In the data rows, zero lies at 4.5, halfway between 4 and 5.
Some points, one per row:
5;7;8;7;5;3;1;0;0;0;0;1;2;3;4;6;6;7;7;7;7;6;6;5;5;4;4;3;3;3;3;3
4;3;3;3;3;4;5;5;5;5;4;4;5;5;6;5;4;4;4;4;4;4;4;4;5;5;5;5;4;3;2;3
3;2;1;3;5;6;6;5;4;4;3;4;4;5;6;5;3;3;4;5;5;5;5;4;4;3;3;4;7;7;6;3
4;4;5;5;4;3;3;4;4;5;5;4;4;5;5;6;6;6;5;5;4;4;3;4;4;4;4;4;4;4;4;4
4;4;2;0;0;1;6;9;9;9;5;0;0;0;3;7;9;9;8;4;0;0;0;3;7;9;9;8;4;0;0;0
4;5;5;5;4;4;4;5;5;5;5;5;5;5;5;5;5;5;4;4;4;3;3;3;4;4;6;6;5;5;4;4
3;1;1;4;7;7;4;2;3;5;5;5;5;5;5;4;4;4;5;4;4;4;5;5;3;2;4;7;8;5;1;1
4;2;1;2;4;6;6;5;3;3;3;4;6;6;6;4;4;3;4;4;5;5;5;5;5;4;4;4;4;4;5;6
5;6;8;7;6;5;5;5;6;6;5;5;4;4;4;4;4;4;4;4;4;5;5;5;5;6;6;6;5;5;5;6
4;3;2;1;2;3;6;7;7;5;3;2;3;4;6;6;6;4;3;4;5;5;5;4;4;4;5;6;5;4;2;1
5;7;8;8;6;3;2;1;1;0;0;1;2;3;4;5;6;7;7;7;7;7;6;5;5;4;3;3;2;2;2;3
4;2;0;0;4;8;9;6;1;0;1;6;9;9;5;0;0;3;8;9;8;3;0;0;4;8;9;7;2;0;1;6
4;4;3;1;0;1;4;6;8;8;5;3;1;1;3;5;7;8;8;6;4;3;2;2;3;5;6;7;6;5;3;2
5;6;7;7;5;4;3;3;4;4;4;4;4;4;4;4;4;4;4;4;4;4;3;3;3;3;3;3;3;4;4;5
5;6;7;7;6;4;4;4;4;4;4;4;5;5;5;5;5;5;4;4;4;4;4;5;5;5;5;5;4;4;5;5
5;6;7;7;5;4;4;4;4;4;4;3;3;3;3;4;5;5;5;5;5;5;5;5;5;5;5;5;5;4;4;4
5;6;7;7;6;5;5;5;5;5;4;3;3;3;3;3;3;3;3;3;3;3;4;3;3;3;3;3;4;4;5;5
4;5;5;5;4;2;2;3;4;5;6;6;6;6;6;5;3;3;2;3;5;5;6;6;5;5;5;4;3;3;4;4
4;2;1;2;4;6;6;4;3;3;4;5;6;5;5;3;3;4;5;6;5;4;4;4;5;4;3;3;5;6;6;5
5;6;7;7;7;6;6;6;6;6;5;4;4;5;5;5;4;4;4;4;3;4;4;4;4;4;4;4;3;4;4;3
5;7;9;9;7;6;5;5;5;5;4;4;4;4;5;5;5;6;6;6;7;7;7;7;7;7;7;7;7;7;7;7
4;2;1;3;5;6;5;4;4;4;4;4;5;5;5;5;5;5;4;4;5;5;4;3;3;4;5;5;4;4;5;6
4;4;3;2;3;3;4;5;5;5;4;4;4;6;6;6;5;4;3;4;5;5;4;3;3;3;4;5;6;5;4;3
5;4;3;3;2;3;4;5;6;6;5;5;5;4;3;2;3;4;5;6;6;6;5;5;5;4;4;5;6;6;6;5
4;5;5;5;4;3;3;5;5;5;5;5;4;3;3;3;4;4;4;4;5;5;5;5;5;6;5;4;4;4;4;5
5;7;8;8;7;6;5;5;6;5;5;4;4;4;5;6;6;6;6;6;6;6;6;5;5;5;4;4;3;3;2;2
4;1;0;3;7;7;4;2;2;5;6;6;5;3;3;4;6;6;4;3;4;5;6;4;3;3;5;6;6;4;2;3
4;1;0;1;6;9;9;5;0;0;2;8;9;8;2;0;0;5;9;9;5;0;0;3;7;9;6;3;1;2;5;7
16 more points follow, each with its number after it:
5;6;7;7;5;4;4;4;5;4;4;3;3;4;4;5;5;5;5;5;4;4;4;3;3;3;4;5;5;4;5;5 0
4;1;0;2;6;9;8;4;1;1;4;7;8;6;3;1;2;5;7;7;5;2;2;3;5;5;5;5;4;4;3;4 1
5;7;8;9;8;6;6;6;6;6;6;6;6;6;6;6;5;5;5;5;5;6;7;7;7;7;7;6;6;5;5;5 2
4;2;0;1;5;8;8;5;2;1;3;7;8;6;3;1;2;5;7;7;4;2;3;5;6;5;4;3;3;4;5;6 3
5;5;5;4;2;1;2;4;5;7;7;7;6;5;3;2;2;2;3;4;5;5;5;4;3;2;3;4;5;6;6;7 4
4;3;2;2;3;4;6;6;6;4;3;3;4;5;6;6;5;4;3;3;4;5;5;5;5;4;3;2;3;4;6;6 5
5;7;8;8;7;6;6;6;6;6;5;5;5;5;4;4;4;4;5;5;6;6;7;7;6;5;5;5;5;6;7;7 6
5;7;8;8;7;5;5;5;5;5;5;4;4;3;4;3;3;3;4;4;5;5;6;6;7;7;6;6;5;5;5;4 7
4;1;0;1;5;9;9;5;1;0;3;7;9;7;3;1;2;5;7;7;4;2;2;4;6;6;5;4;3;4;4;5 8
5;6;6;6;5;3;3;4;5;5;5;6;6;6;5;5;4;4;4;4;4;4;5;5;5;6;6;5;5;4;4;4 9
5;6;7;7;6;5;5;6;6;6;6;5;5;5;6;6;6;6;5;4;4;3;3;3;4;3;3;4;3;3;3;2 10
4;4;3;2;3;3;4;5;5;5;4;4;4;4;5;5;4;3;3;4;5;6;6;5;4;3;2;3;4;6;7;7 11
3;1;0;3;8;9;6;1;0;3;8;9;6;2;0;2;7;9;7;3;0;2;6;8;7;3;1;2;5;8;7;4 12
5;7;8;7;6;5;4;4;5;5;5;5;5;5;6;5;5;5;5;5;5;5;5;5;4;4;4;4;4;4;4;5 13
5;4;2;0;0;2;6;9;9;9;4;0;0;0;4;7;9;8;6;3;1;1;4;6;7;7;5;3;2;2;3;5 14
5;7;9;8;7;6;5;5;5;4;4;4;4;4;4;5;5;6;6;7;8;8;8;8;8;8;7;7;6;6;5;5 15
Which three of these numbered points are nearest to each point below, looking only along the 6 directions in which the first points spread most? Their numbers follow each, nearest first.
4;6;6;6;6;5;4;5;6;6;6;6;5;5;6;5;5;6;6;6;6;5;4;4;4;5;5;6;7;7;7;8 > 6 7 9
5;6;7;6;5;4;3;3;4;4;3;3;3;4;4;5;5;5;5;5;4;4;3;3;3;3;3;4;4;4;4;4 > 0 13 9
4;1;0;1;5;9;9;5;0;0;3;8;9;7;2;0;2;6;9;8;4;1;1;4;7;7;6;3;2;3;5;6 > 8 3 1
4;3;2;1;1;3;5;6;7;6;5;4;3;3;3;4;4;4;5;6;6;6;5;4;2;1;2;5;8;9;8;5 > 11 5 4
4;2;0;0;3;7;9;8;3;0;0;3;7;9;7;4;0;0;3;7;9;8;5;2;1;3;5;7;7;6;4;2 > 3 1 8
4;4;4;3;3;3;3;4;5;6;6;5;5;4;4;4;4;4;5;6;7;7;7;6;4;3;3;4;5;5;5;5 > 11 5 4
5;6;5;2;0;0;0;2;6;9;9;9;9;6;3;0;0;0;0;3;6;8;9;9;7;5;3;1;0;1;3;4 > 4 11 5
5;6;5;4;1;0;0;2;4;6;8;8;8;6;5;3;1;0;0;2;4;5;6;7;7;7;6;5;4;3;3;3 > 4 5 11
5;7;8;9;8;7;6;6;7;7;7;6;5;5;5;5;4;4;4;3;3;2;2;2;1;2;2;2;3;3;3;4 > 10 9 13
5;6;8;8;7;5;5;5;5;4;4;4;4;4;4;4;4;4;4;4;3;3;3;2;2;2;2;2;2;2;3;2 > 10 0 13
4;5;7;6;5;4;4;4;5;5;4;3;4;3;3;3;3;2;2;3;3;3;3;3;3;4;5;6;6;5;5;4 > 9 0 10
4;1;0;2;7;9;8;2;0;0;6;9;9;4;0;0;4;8;8;5;1;1;4;7;8;5;2;1;4;6;7;5 > 1 3 8
4;3;2;2;3;5;6;6;6;4;4;4;5;6;6;6;5;4;4;3;4;4;5;5;5;4;4;3;4;4;5;5 > 5 11 4
4;2;0;0;3;7;9;8;4;0;0;3;7;9;7;4;1;1;4;7;8;6;3;2;3;5;6;6;4;4;4;5 > 3 8 1
4;2;1;1;4;7;8;6;3;2;3;5;7;6;4;3;3;4;6;5;4;4;3;4;5;6;5;4;3;3;4;4 > 3 1 8
5;6;8;8;6;5;5;6;7;7;7;7;7;7;7;7;7;7;7;7;7;7;6;6;6;5;5;5;4;4;4;4 > 7 2 6
5;8;9;9;9;8;7;8;8;7;7;6;6;6;6;6;5;5;5;5;5;5;4;4;4;4;3;3;2;2;1;0 > 10 13 7
5;8;9;9;9;8;8;7;8;8;7;7;6;6;7;7;7;6;7;7;7;7;6;6;6;6;5;5;5;5;5;5 > 2 7 6
3;0;0;2;7;9;7;1;0;2;8;9;8;1;0;2;8;9;7;1;0;2;7;9;6;2;1;3;7;8;6;3 > 12 1 3
4;2;0;0;4;9;9;7;2;0;0;5;9;9;6;0;0;0;7;9;9;4;0;0;3;8;9;7;2;0;0;5 > 8 3 1
4;2;0;0;2;7;9;9;5;1;0;2;6;9;9;6;3;1;1;4;7;8;7;4;2;1;2;5;8;8;6;2 > 11 5 4
4;1;0;1;5;8;9;6;1;0;2;6;9;7;4;1;1;5;7;8;5;2;1;3;6;7;6;4;2;2;4;6 > 8 3 1
4;1;0;3;7;8;5;2;1;3;7;8;5;2;2;4;6;7;5;3;2;4;6;6;4;3;3;5;6;6;4;4 > 12 9 1
5;7;8;8;7;6;5;5;6;6;6;6;6;6;6;6;6;6;6;6;6;6;7;7;7;7;6;6;6;6;6;6 > 2 6 7
4;4;2;1;1;3;5;8;8;7;4;2;1;1;4;6;7;7;6;4;3;2;3;4;5;6;6;6;5;3;2;2 > 14 5 10
4;1;0;3;7;8;6;2;1;3;6;7;6;4;3;4;6;7;5;3;2;4;6;7;6;3;2;2;5;7;6;5 > 12 9 1
5;4;3;2;1;2;4;5;6;6;6;5;5;4;4;4;4;5;4;4;5;5;4;3;4;4;4;5;5;4;4;3 > 5 11 9
4;2;0;1;4;7;8;5;2;1;3;6;7;6;3;2;3;5;6;5;3;3;4;6;6;5;3;3;4;6;6;5 > 3 1 8
5;7;8;8;6;5;5;4;4;4;4;4;4;4;4;5;5;5;5;5;5;5;5;5;5;5;4;4;4;4;5;5 > 13 0 7
3;0;0;3;8;9;5;0;1;5;8;7;4;2;3;6;7;5;4;3;4;5;5;5;5;4;4;4;4;5;6;5 > 12 9 1
3;0;0;4;9;9;4;0;0;5;9;9;3;0;1;6;9;7;2;0;2;7;8;6;2;1;4;7;7;5;2;2 > 12 10 9
5;6;7;7;6;5;5;5;6;6;5;4;4;4;4;4;4;4;4;4;4;3;3;3;2;2;3;3;4;4;4;4 > 10 9 0
4;6;7;8;7;5;5;6;6;6;5;4;3;4;4;5;5;5;6;5;5;5;5;5;5;5;5;4;3;2;1;1 > 10 0 13
5;6;5;3;1;0;0;2;4;6;7;8;7;7;6;4;3;2;2;2;4;5;6;6;6;5;5;4;4;4;4;5 > 4 11 5
3;0;0;3;8;9;5;0;0;5;9;9;4;0;1;6;9;7;3;1;3;6;7;5;3;3;4;6;6;4;3;4 > 12 10 9
3;0;0;3;8;9;4;0;0;5;9;8;3;0;1;7;9;7;2;0;2;7;9;6;1;1;4;8;9;4;0;1 > 12 10 0
5;6;7;6;3;1;0;1;2;3;4;4;5;6;6;6;6;5;5;5;4;4;4;4;4;5;5;5;4;4;3;3 > 0 13 9
5;7;9;9;9;8;7;7;7;7;6;6;6;6;6;6;5;5;5;5;5;4;4;4;4;4;5;5;6;6;6;7 > 2 7 6
5;6;7;7;5;4;4;5;6;6;7;6;5;5;4;3;2;2;2;3;4;4;4;4;4;4;3;4;4;4;5;5 > 9 13 4
4;5;5;5;4;3;4;5;6;6;6;5;4;4;4;4;4;4;4;5;5;6;6;6;5;4;3;3;3;4;5;5 > 9 0 13
4;1;0;2;6;8;6;3;2;3;6;7;5;3;2;4;7;7;5;3;3;4;6;5;4;2;4;6;7;5;2;2 > 12 1 5
5;4;3;1;1;2;4;6;7;7;5;3;2;2;3;5;6;7;6;5;3;2;2;3;4;6;7;7;6;4;2;2 > 14 5 10
5;7;9;9;8;6;5;4;4;3;2;2;2;2;3;3;4;5;5;6;7;7;8;8;9;9;9;9;8;8;7;7 > 15 2 6
5;6;6;6;5;4;4;4;4;4;4;4;5;4;4;4;4;4;4;5;5;5;5;5;6;5;4;4;4;3;2;2 > 0 13 9
5;4;3;2;1;2;4;6;7;7;5;3;2;2;4;5;6;6;5;4;4;3;3;4;5;5;6;6;5;4;4;4 > 14 5 9
4;2;0;0;4;8;9;7;3;0;1;5;8;8;5;1;0;3;8;9;7;2;0;0;5;9;9;6;0;0;2;8 > 8 3 1
4;2;0;1;4;8;9;6;3;0;1;5;8;8;6;2;0;2;6;8;8;5;1;1;3;6;8;6;3;1;2;5 > 8 3 1
4;3;3;3;3;4;4;5;5;4;4;3;4;5;6;6;5;3;4;5;6;5;3;3;3;4;5;4;5;5;5;5 > 5 11 9
5;7;9;9;9;7;7;7;7;6;6;6;6;6;6;6;6;6;6;6;6;6;6;6;6;6;7;7;7;7;7;7 > 2 6 7
4;4;5;5;4;4;4;4;5;4;3;3;3;4;4;4;3;3;4;4;4;4;5;5;6;6;6;6;6;5;4;4 > 9 0 13
5;7;8;8;7;6;6;6;6;6;6;6;6;7;7;7;7;6;6;6;6;6;5;5;5;5;6;6;7;6;6;6 > 2 7 6
3;0;0;4;8;8;4;1;2;5;7;6;3;2;4;6;6;4;3;3;5;5;5;5;5;4;4;4;5;6;5;4 > 12 9 5
5;7;8;8;7;6;6;6;6;6;6;5;5;6;6;6;6;7;7;7;6;6;6;5;5;5;4;4;5;4;4;4 > 7 13 2
5;7;8;8;7;5;4;4;4;4;3;3;3;3;4;4;4;4;4;4;4;4;4;4;4;4;5;5;5;5;5;5 > 13 0 9
5;5;6;6;4;3;3;4;4;4;4;4;4;4;4;4;4;5;6;6;6;6;6;6;6;4;3;2;2;2;2;3 > 0 13 9
5;6;5;4;2;0;0;2;4;6;7;7;7;6;5;5;4;3;3;2;2;3;3;5;6;6;6;5;4;3;2;2 > 10 9 5
4;2;0;2;5;8;7;4;2;1;4;6;7;6;4;3;3;4;5;6;6;5;4;3;4;5;6;6;4;3;3;4 > 1 3 8
5;6;7;7;5;4;4;5;6;6;5;5;5;5;5;5;4;4;4;4;4;5;5;5;5;5;5;4;5;5;5;5 > 9 13 0
5;6;6;4;2;0;0;1;3;5;6;7;8;8;7;6;4;4;3;3;3;3;4;4;4;4;5;5;5;6;6;6 > 4 11 5
